In the rows, 128 means zero.
Each run below is a few steps of one of 7 hidden systems, one row a step.
trace 1, K147:
[[ 89  93 179 137 138 120 177 146 183 133 139  98 141 118 118 178  85  99
  167 145 149 138]
 [ 69  63 147  90 146 149 160 136  96 160 129 155 122 143 101 137 117  87
  149 150  91 126]
 [112 126 182 108 163 134 115  99  30 128 147 156 121 119 124 119 162 106
  122 156 121 133]
 [120 135 151 132 123 100 122  54  86 105 110  84 122  87 161 154 149 154
  147 159 141 169]
 [110  93  73 101 100 113 143  88 153 138  85 126 112  91 174 132 150 185
  139 142  97 144]
 [133 117 102 121 117 139 131 150 139 138 127 201 137  75 175  89 170 167
   93 115 124 101]
 [125 157 153 181 103 138 131 149 150 116 132 161 183  70 163 131 113 122
   96 106 184 119]
 [ 82 139  96 150  96 149 136 138 156 151  89 118 175 112 134 158  64  78
  129 117 140 141]
 [104 144  61 117 134 155 113 145  91 190 115 151 136 160 119 119 125  58
  115 130 101 116]
 [180 184 124 154 140 121 101 100  69 163 151 127 106 148 127 127 162  75
   97 125 142 134]
 [190 170 123 147 119  93 124  67 149 160 123  75  87 128 127 155 114 131
  138 120 141 177]]
trace 2, K192, 11 rows:
[[170 133 114 162 141 157 112 114 102 148 167 133 150 147  70  69 159  99
  122  77 105 129]
 [129 163 169 109 184 155  98 112 114 150 173 113 133 127  73  96  85 137
  150 129 125 166]
 [109 114 152 127 171 144 128 127 142 109 162 102  93 198 126 141  89 150
  149 199 149 136]
 [186  88 145 131 106 120 149 129 142 109 136 139  60 207 125 131 134 142
  107 129 126 100]
 [190 135 190  73 112  89 123 150 142 155 109 148  84 111  98 142 123 132
  119  87 114 114]
 [104 115 187  79 143  80 124 166 144 141 106 103 138  86 123 183 125 118
  166 160 135 108]
 [ 89  43 128 131 120 104 170 136 117  97 124 100 147 123 148 155 176 109
  148 149 117  88]
 [126  79 132 119  91 127 159 100  75  95 140 153 139  87 135  92 166 130
  107  68  94 122]
 [ 90 162 159  93 116 132 119 101  75 102 122 139 147  61 152 119  88 148
  113 106 132 170]
 [ 72 152  98 139 107 135 121 114 122  81  97 103 145 133 184 156  83 144
  124 171 162 144]
 [146 136  41 160  71 130 119 132 145  96  91 133 129 165 164 120 139 142
   94 111 130 105]]
trace 3, K313, 11 rows:
[[210 135 174 150 135 125 114  82  93 151 152 127  95 156  82 116 164 117
  121 110 123 138]
 [169 152 181 122 149 101 125 110 167 116 158  85 101 119  85 130 110 169
  166 109 130 175]
 [121  97 141 118 154  96 161 157 206 105 159 106  98 130 150 149 136 180
  162 162 143 122]
 [131  59 176 129 100 104 180 146 145 123 112 168 102 120 162 175 155 121
  118 141 142  91]
 [103 112 178  92  95 107 150 132 101 147  86 150 133  69 119 172 115  83
  135  94 113 139]
 [ 62 140 102  74 155 108 117 129  95 148 114  94 158  74 131 138 135 110
  167 140  97 144]
 [116 104  67 128 138 121 112  78  77 140 131  93 139 116 172 110 192 129
  127 170 113 108]
 [180 126 122 153  87 131 113  40  82 124 121 125 121 111 160 102 145 148
   87 104 134 145]
 [137 198 127 134 116 130 110  99 151 101 132 123 131  89 149 111  79 184
  116 100 156 181]
 [106 169  84 156 136 133 125 170 196 114 131 135 140 127 186 137 108 165
  120 161 173 122]
 [140 122  97 172  93 145 144 170 165 155 102 189 128 152 157 147 135  95
   91 129 147  93]]
trace 4, K557 (11 x 22):
[[147 126  30 149  99 135 126 101 150 179  85 121 111 162 126 129 134 108
  129 122  97 139]
 [158 176  90 128 149 141  99 143 134 185 110 171 124 131  72 105 164 115
  138  99  93 148]
 [146 140 158 159 182 135 110 133 162 191 140 119 162  95  72 128 156 112
  174 142 128 143]
 [123  54 143 150 151 155 166  97 184 175 155 111 131 127  99 119 117 134
  167 146 116 139]
 [123  86 157 101 140 156 168 131 150 158 150 193  74 161 110 120  93 141
  125 129 110 150]
 [139 138 214  96 137 111 138 143 109 164 117 173  77 140 122 179 106  94
  118 148 142 137]
 [139  82 169  95 102  83 144 107 107 161  94  90 107 112 135 189 127  83
  136 145 124 108]
 [129  67 104  66 103  97 147 125  96 147 111 129 111 108 140 122 167 115
  121 104  76  93]
 [116 132 135  91 147 115 132 165  86 142 149 187 140  66 143 103 187 114
  109 102 109 100]
 [ 88 131 152 137 145 121 145 132 125 141 155 132 176  29 170 135 144 113
  127 131 156 131]
 [ 62 104  83 123 121 137 170 106 155 133 136 118 140  81 197 132  94 146
  132 145 133 153]]
trace 5, K334:
[[129  45 121 153 102 111 160  85 129 137  95  94 127 133 137 164 172 109
  152 161 113 110]
 [134  63 107  96 100 147 137 109 132 157 102 166 136  89 127  90 150 155
  115  96  77 108]
 [106 144 160 106 170 131 112 150 133 154 142 173 160  37 148 107 153 162
  132 139 135 126]
 [ 70 129 129 179 140 145 149 117 138 136 131 132 169  96 180 160 122 107
  133 185 176 138]
 [ 98 112  79 134  94 177 136  96 113 160  93 158 118 165 164 129  74 108
   95 152 127 139]
 [158 177 128  67 137 125  83 119  88 185 102 163  79 131 145 124 116 130
   92 140 120 133]
 [161 162 131 129 144  67 112 120 119 169 124  81 114 105 153 176 182  88
  136 162 151 115]
 [136  82  58 160 110 113 163 115 159 166 130  89 138 128 143 136 166  81
  137 118 110 105]
 [133 109  87 105 143 152 150 151 144 180 160 186 117 114 112  75 151 127
  115  86  84 123]
 [117 174 178 140 179 132 141 155 125 164 167 187 131  79 114 131 152 106
  138 123 146 161]
 [ 82 129 143 186 133 145 160 103 137 151 114 121 148 130 117 182 104  75
  162 155 147 176]]
trace 6, K48, 11 rows:
[[ 85 137  97 129 132 148 137  74 112 162 101 132  97 146 168 160  89 119
  133 189 134 179]
 [135 148 105 113 106 132 132 100  90 162  91 180  64 155 177 154 122 116
   90 154 127 144]
 [185 179 109 139  98 108 116 104 120 184 101 162 102  99 165 145 152 103
   88 108 145 136]
 [153 154  61 170 128 121 128 117 173 192 119 136 143  82 161 128 176 118
  123 122 140 135]
 [101 106  88 175 154 152 164 151 170 179 145 185 144 111 150 129 174 110
  136 150 129 131]
 [ 97 114 168 155 157 152 175 146 135 182 153 193 127 114 125 156 125  72
  133 141 142 151]
 [112 147 158 124 155 132 141 105 131 204 126 122 109 121 110 174  85  75
  153 154 138 179]
 [131 127 102 100 143 114 122  93 128 198  97 110  72 162 136 170 121 109
  147 186 114 150]
 [173 103 124 111 108 100 133 104 112 178  90 154  62 143 158 158 173 119
  108 155 119 108]
 [185 112 144 138 101  91 144  97 142 182 102 146 111  66 154 149 184 124
  113 109 134 121]
 [120 110 119 154 136 112 147 107 179 173 116 129 155  41 160 142 172 150
  152 143 137 145]]
trace 7, K147, 11 rows:
[[168 191  73 168 103 108 133 103 135 142 136 119 101 130 181 140 128 110
   88 109 161 151]
 [170 163  77 128  92 103 152 138 188 169 117 130  88 131 145 148 101 111
  108  79 130 151]
 [156 171 114 110 143 113 139 191 177 188 150 166  99 129 112 133 126  94
  125  88 121 128]
 [150 158 173 163 161 112 146 176 159 164 161 141 121 135  88 163 143  70
  145 121 150 134]
 [133 112 179 149 145 122 153 117 144 171 119 118 112 154  68 175 116  78
  174 142 125 159]
 [123 105 171  91 170 138 121 104 107 181 115 141  91 152  79 141 133 124
  165 169  94 155]
 [137 112 188 111 174 120 108  97  97 141 135 144  91 128 131 137 172 164
  146 203 135 135]
 [139  74 187 126 121 106 136  84 137 113 107 115 106 103 168 158 145 185
  135 186 152 122]
 [105  56 150  78 109 129 137 119 151 131 100 139 130  77 176 129 111 179
  120 153 122  98]
 [ 85  91 139  98 134 145 130 156 115 129 141 152 170  64 183 106 127 137
  102 144 140  77]
 [ 82 110 125 153 113 142 142 119  95 114 148 115 189  75 181 126 118  89
  101 129 160 102]]
trace 8, K48, 11 rows:
[[132 102 119 159  91 113 128 125 137  32 106 101 159 126 128 123 169 180
  143 116 129 107]
 [ 86 106 140 138  94 142 141 143 117  42 107 156 175 103 111 103 132 165
  135  84 114 135]
 [ 80 160 156 124 135 163  97 137  90  67 118 144 181 105  98  96 101 152
  135 108 123 151]
 [ 99 161 122 140 133 178  76 112  83  84 122 105 174 165 109  98  76 132
  121 142 139 130]
 [133 135  91 118 104 172  99 120  94  99 133 124 128 195 122  81  67 133
   87 110 116 113]
 [177 164 117 100 119 144  96 153 125 112 156 145 112 161 115  68  95 146
   80  78 121 108]
 [186 177 120 136 141 121  91 180 170 112 167 109 144 145 112  91 124 145
  107  97 152  91]
 [137 124  99 150 137 123 133 201 196  99 162  99 157 159 105 115 123 124
  135 105 139  79]
 [100 100 145 106 145 121 155 210 158  98 166 126 139 154  79 121 117 107
  152  95 107  98]
 [118 128 189  89 164 108 121 174 105 103 158  98 132 142  60 134 116  99
  167 112 108 119]
 [141 106 159 103 147 105 107 115 100 100 133  45 130 167  71 134 130 118
  167 142 105 115]]
trace 9, K334:
[[142 155 102 172 140 105 124 120 186 123 135 110 158  65 153 124 181 176
  147 132 154 138]
 [112 116  77 196 128 170 141 147 205 134 129 151 158 145 148 116 123 149
  128 147 151 124]
 [143 154 131 146 127 189 101 163 132 151 118 207 132 170 114 100  90 123
   84 128 144 114]
 [157 196 177 128 142 133  73 142  95 163 112 126 140 136 100 146  93  76
  114 133 159 125]
 [136 131 117 126 142 111 104 108 104 155 130  32 143 160 105 155 108  68
  153 150 129 116]
 [154  74  95  95 138 120 141  94 105 148 175  75  99 167 111  94 137 115
  130 114  86 106]
 [170 108 163 102 141 100 162 117 132 138 201 134  94  91 124  91 155 147
  119  76 114 132]
 [114 120 172 145 134 103 188 141 189 121 164 126 129  66 133 157 119 136
  157 100 146 162]
 [ 60  91 133 132 121 148 176 162 179 111 111 160 123 146 125 161  78 134
  158 146 123 150]
 [ 95 109 167  94 113 153 125 155  86 107  80 210 102 165 117 145 110 133
  115 151 112 121]
 [122 152 179 109 105 108  88 114  50 105  62 134 140 102 124 158 148 117
  127 139 129 125]]
trace 10, K520 (11 x 22):
[[142 147 134 136  92  94 133 111  96  74 116 157 107  95 187 134 180 170
   96 120 151 134]
 [136 145 104 159  85  92 140 122 186  82  87 105 137  89 156 155 145 176
  145 110 146 146]
 [103 129  78 141 121 135 114 188 198 101  84 144 163 125 109 121 141 174
  155 122 113 116]
 [ 97 144 117 168 133 177 114 185 123  98 124 181 196 132  96  94 134 112
  119 105 127 108]
 [109 154 126 179 122 176 120  98  94 110 138 116 188 133  88 102  90  89
  127  92 132 166]
 [131 152  85 124 141 162 100  73 107 141 137  92 114 178  93  96  79 136
  138 128 105 174]
 [171 165 111 113 154 144 103 119 104 130 157 149  60 203 130 100 121 145
   97 146 126 132]
 [200 164 170 149 117 103 147 128 138 117 168 145  68 161 146 141 124 126
   89 105 164 136]
 [166 135 171 117 124  82 160 146 203 127 151  94  93 122 111 159  99 143
  150 101 142 145]
 [114 106 169  87 171 107 135 204 174 127 147 119 124 137  88 138 124 137
  168 143 117  99]
 [101  81 200 123 152 129 136 168  82  97 154 139 157 127  97 133 155  90
  140 133 126  86]]
trace 11, K557, 11 rows:
[[127  99 134 140 163 126 158 175 130 106 170 147 102 200  88 127 171 103
  147 133 112 106]
 [145 105 201 174 115 125 170 112  96 100 147 165 120 138  93 143 157  96
  127  96 134 147]
 [113 108 193 102 110  94 154 103 118  76 100 115 108 100  99 160 122 157
  167 106 108 169]
 [ 95  87 146  81 138 102 131 148 108  75 108 133 101 144 146 145 168 173
  151 176 113 101]
 [135  94 157 146 105 133 122 119  73  98 109 176 131 129 172 128 181 132
   85 157 148  84]
 [132 132 158 119  76 130 104  95  92 106  82 143 165  62 152 119 113 152
   96  97 141 127]
 [ 85 146 103  68 131 127  79 148 124 106 103  91 167  91 153 108  92 171
  132 145 125 107]
 [106 135  72 133 152 158  96 147 107 128 158 112 161 145 180  95 128 125
   93 176 150  79]
 [151 162  92 173 106 163 120  91 109 139 160 125 152 125 158  92  93 101
   75  98 158 140]
 [139 205  93 119 129 119 111 120 161 129 142  84 128 120 117 118  67 140
  132  85 131 178]
 [138 170  76 139 169 105 119 166 180 129 157  75 110 182 120 139 132 123
  158 154 134 126]]
trace 12, K192:
[[137  98 145  82 166 140 117 132 110 221 152 126 122 120 112 115 120  81
  125 141 106  95]
 [117  85 140  86 168 116 151  99 104 188 185  81 102 123 144 126 120  91
  136 162 117 120]
 [133  80 122  96 137 101 182  78 126 140 191  93  68 129 168 127 128 136
  127 129 116 143]
 [142 124 142  97 116  87 180 104 148 121 166 142  59  97 175 138 122 165
  115 105 131 161]
 [122 148 154 123 104  82 175 138 165 116 115 153  89  85 177 181 118 144
  129 118 156 163]
 [104 127 114 160  89  98 167 149 170 119  70 160 131  94 156 191 152 121
  145 124 138 146]
 [100 127  92 163  99 126 142 140 124 136  70 182 159  86 128 149 191 113
  142 106 106 143]
 [ 94 151 106 162 132 149 107 106  81 146  94 167 184  76 121 119 182 105
  140 125 117 159]
 [ 98 139 105 177 146 176  93  64  84 138 111 121 178 112 130 107 140 131
  138 164 134 161]
 [138 133  83 167 139 185  92  68 122 137 126 133 141 153 140  81 116 174
  112 165 138 143]
 [182 156 111 141 138 172  84 110 148 163 140 151 113 159 143  84  97 168
   88 151 152 122]]
trace 13, K313 (11 x 22):
[[ 85 169  94 119 106 131 113 174 137 100  89 106 172 132  96 142  74  97
  146  92 119 140]
 [ 82 120  42 118 149 152 112 174 118 114 132 137 153 166 120  92 154 124
  136 136  93  99]
 [147 110 126 170 127 168 111 113  62 111 142 166 148 172 102  87 174 105
  103 121 119 106]
 [147 150 170 163 128 167 105  85 107 103 134 113 148 152  60 106  84 129
  140 100 130 170]
 [106 134 124 119 165 154 115 136 174 100 150  95 120 175 105 109  72 182
  159 159 132 149]
 [140  82 149 122 134 141 130 164 148 101 141 147  93 200 146 132 122 154
  106 177 145  73]
 [160 101 206 117  85 122 127 158 116 115  95 147 126 150  96 153  94  94
  104 100 134  86]
 [ 96 127 152  71 133 117 119 177 127 119 121  93 160 108  76 129  82 106
  157  89  97 121]
 [ 79  81  99  96 168 129 132 157 106 115 173  87 156 134 128  99 158 115
  147 151 101  82]
 [139  62 144 148 112 140 150  77  57 104 160 114 133 148 135 105 154  98
  104 123 120 102]
 [126 136 167 119 102 137 139  66  82  83 141  99 122 128 113 116  68 134
  123  89 124 177]]
trace 14, K520, 11 rows:
[[ 57  91 113 126 151 131 148 143 110  77 166  71 163 141 138 128 120 110
  156 157 130 111]
 [ 78  78  98 107 107 134 158 111  62  79 126 136 117 164 127 114 145 110
  130 113  81 128]
 [118 167 110  95 110 110 123  98  54  94 116 155 105 100 138 117 155 141
  114  84  98 168]
 [151 199  94 151 130  89  99 100 122  95 113 100 116 109 145 139 182 167
  145 134 139 167]
 [165 125  88 189 117 121 129 136 193 101 106 134 122 161 118 127 190 181
  149 135 131 125]
 [138 118 140 165 119 165 144 166 187 116 124 204 146 122  96  95 135 167
  124  90 123 131]
 [ 94 163 173 157 145 175 116 151 145 112 138 152 180 103  92 118  70 131
  139 114 152 162]
 [ 97 137 144 146 145 167 100 117 114 107 120  89 153 189  83 134  61 109
  151 164 141 147]
 [155 111 133 100 116 155 101 107  75 129 113 129  94 215  87 112  96 109
  109 126 100 113]
 [202 162 166  86 117 113  98 106  79 139 150 133  84 137 125 103 111 124
   80  87 126 120]
 [192 160 153 119 138  76 114 112 154 124 174  58 101 112 152 134 123 149
  119 126 163 119]]

Which system made each of these runs?
trace 15:
[[ 91 130  91 144 106 136 123  86 146 111  73 111 163  80 122 127 125 173
  166 119 108 178]
 [ 88 142  77 115 171 161  95 142 140 125 110 158 124 154 128 101 143 188
  151 187 111 137]]

K557
trace 16, 2 rows:
[[ 96 168  92 121  93  99 126 164  98 109  63 143 109 161 137 184 134  83
  129 128 121 136]
 [167 167  92 142 100  98 108 146 114 146  73 131 138 132  92 150 179  78
  136  82 103 129]]

K520
trace 17, 2 rows:
[[161 143 129  87 136 107 113 142 141 202 113 100 124 118  67 137 118  83
  154  94  92 128]
 [ 92 116 124  86 196 102 127 149 125 150 163  90 130 116 110 132 167 122
  183 166 104 124]]

K192
trace 18, 2 rows:
[[192 127 198 147 106  88 145 146 160  92 145  96 120 131  93 148 134 125
  135  80 148 117]
 [121 120 118 116 124  93 135 143 191  93 108  62 144 106  91 143 127 163
  189 107 106 142]]

K48
trace 19:
[[142 107 111 145 141 164 116 115 152 124 164 106 113 186 165  98  82 160
   98 176 160 101]
 [137 106 133 111  95 142 169 143 144 111 160 154  84 171 162 124  63 122
   76 100 140 111]]

K520
trace 20, 2 rows:
[[145 152 117 132 120  90 160 172 141 103 152 185  84 120 179 138 183 145
   97 116 142 115]
 [155 162 167 173  93  98 155 132 140 134 113 142 144  76 128 171 132  81
  123  82 158 149]]

K192
trace 21 (2 x 22):
[[158  98 152  98 141 124  98 180 133 147 136 139 160 100 117  92 162 129
  112 119 119  44]
 [123  93 161 153 133 140 137 114 112 121 179  99 194  68 148 101 134 104
  110 114 156  91]]

K520
trace 22:
[[149 149 151 120 129 150  47 110  90 105  93 101 173 135  80  94 118 153
  134 133 120 114]
 [149 125 138 138 150 132  77  90 109 101 155  48 169 127 125  93 130 160
  131 156 147 103]]

K334
trace 23, 2 rows:
[[ 79 150 104 147 140 169 120 135  84 107 154 106 166 177 107 113  75  71
  122 126 134 136]
 [122 170 112 140 146 134 125  78  70 107 172  84 115 171 106 116  99  94
  133 115 122 180]]

K557
trace 24:
[[155 157 145  80 164 123  98  95  85 144 162 141 100  93 125  78 155 177
  119 121 111 152]
 [132 152 183 142 153 118 118  99 136 118 159  91 122 111 174 153  96 154
  123 183 192 138]]

K192
trace 25:
[[198 118  79 128 125 119 130 120 167 193 157 128 102 132 150  98 148 131
   95 108 123  96]
 [138 135 129 131 156 125 165 151 177 177 198 150 118  85 171 112 118 126
  107 117 153 124]]

K520
trace 26:
[[ 63 112 110 109 125 126 132 138 135  80 108 112 129 135 186 154  96 164
  134 190 147 120]
 [121 114 104 115  85 132 123 129  90  85  99 165  98 164 192 130 131 148
   75 151 136  99]]

K334
trace 27 (2 x 22):
[[ 75 124  96  80 152 157  88 128  86 149 118  86 166 138 103 108  91 103
  148 153 100 116]
 [125 113 134 100 169 130 116  83  50 123 190 107 104 148 148  88 151 130
  112 161 119 122]]

K334
trace 28, 2 rows:
[[117 118 145 156 174 137 126 128  92 146 182 108 189  87  99  98 174  80
  146 116 125 114]
 [ 95  91 151 145 158 167 149  71 102 111 186  96 154 126 103  92 100 126
  153 125 119 164]]

K192
trace 29 (2 x 22):
[[135  71 112 136 166 140 151  90 176 193 173  82 121 128 130 116 125 128
  156 164 121 128]
 [155  61 166 124 138 154 168 113 157 186 175 172  98 128 138 111 115 125
  108 131 128 112]]

K334
trace 30:
[[145 126 143 103 121  84 173 141 155 143 179  83  94 124 163 160  86  83
  107 103 150 114]
 [114 105 118  86 115  88 186 174 158 130 152 117  84 143 137 160 100  87
  129  90 106 122]]

K334
trace 31 (2 x 22):
[[102 147  93 194 120 123 163 109 145 110 102 150 134 117 116 157 176 127
  169 118 120 195]
 [ 87 140 115 167 131 158 140 119 114 130  79 196 130 135  92 145 160 121
  161 139 104 186]]

K48
trace 32:
[[146 108 129 130  65 111 171 124 165 110  77 177  93 119 134 149 129 163
  121  78 111 149]
 [106 171 143 105 115 110 117 169 126 139  66 196 131  73 136 157 149 136
  132 119 121 140]]

K192
trace 33:
[[136 114  69 146 124 104 131 152 186 150 102 128 149  88 137 130 203 157
  154 126 110 107]
 [ 87  76 150 159 146 142 158 168 138 132 130 184 172  88 126 133 190 121
  145 143 126 102]]

K48
trace 34 (2 x 22):
[[199 193 168 141 103  86  99 132 139 105 121  96 117 117 128 147 116 136
  108  94 166 130]
 [136 145  86 131 116  96 142 176 222 111 132  91 143 106 128 131 118 155
  150  87 130 120]]

K313
trace 35 (2 x 22):
[[115 100 159 179 131 150 163  83 142 165 142 157 122 104 185 152 117 122
  112 176 173 149]
 [131 124 115 106  79 134 145  87 154 164  77 148  87 117 161 154  63 146
  110 119 123 169]]

K557
trace 36, 2 rows:
[[138  80 128 179  94 123 138  60 122 104 110  58 150 131 160 152 130 123
  131 157 154 118]
 [149  89  88 115  89 148 128 102 163 118 111 140 135 106 132  76 127 203
  115  91  96 124]]

K192
trace 37:
[[129 143 170 168 101 165 138 118  99 117 114 173 110 182 124 154  74  91
   96 135 160 146]
 [152 166 148  86  97 119  88 112  99 149  65 104 110 148  93 157  71 107
  128 114 114 148]]

K334
trace 38, 2 rows:
[[127 167 133  89 136 106 119 114 119  92 164  66  86 164 157 138  63 145
  114 148 153 142]
 [177 151  94 131 109  89 124 130 121  97 148  78  82 192 166 143 136 118
   98 136 149  98]]

K557
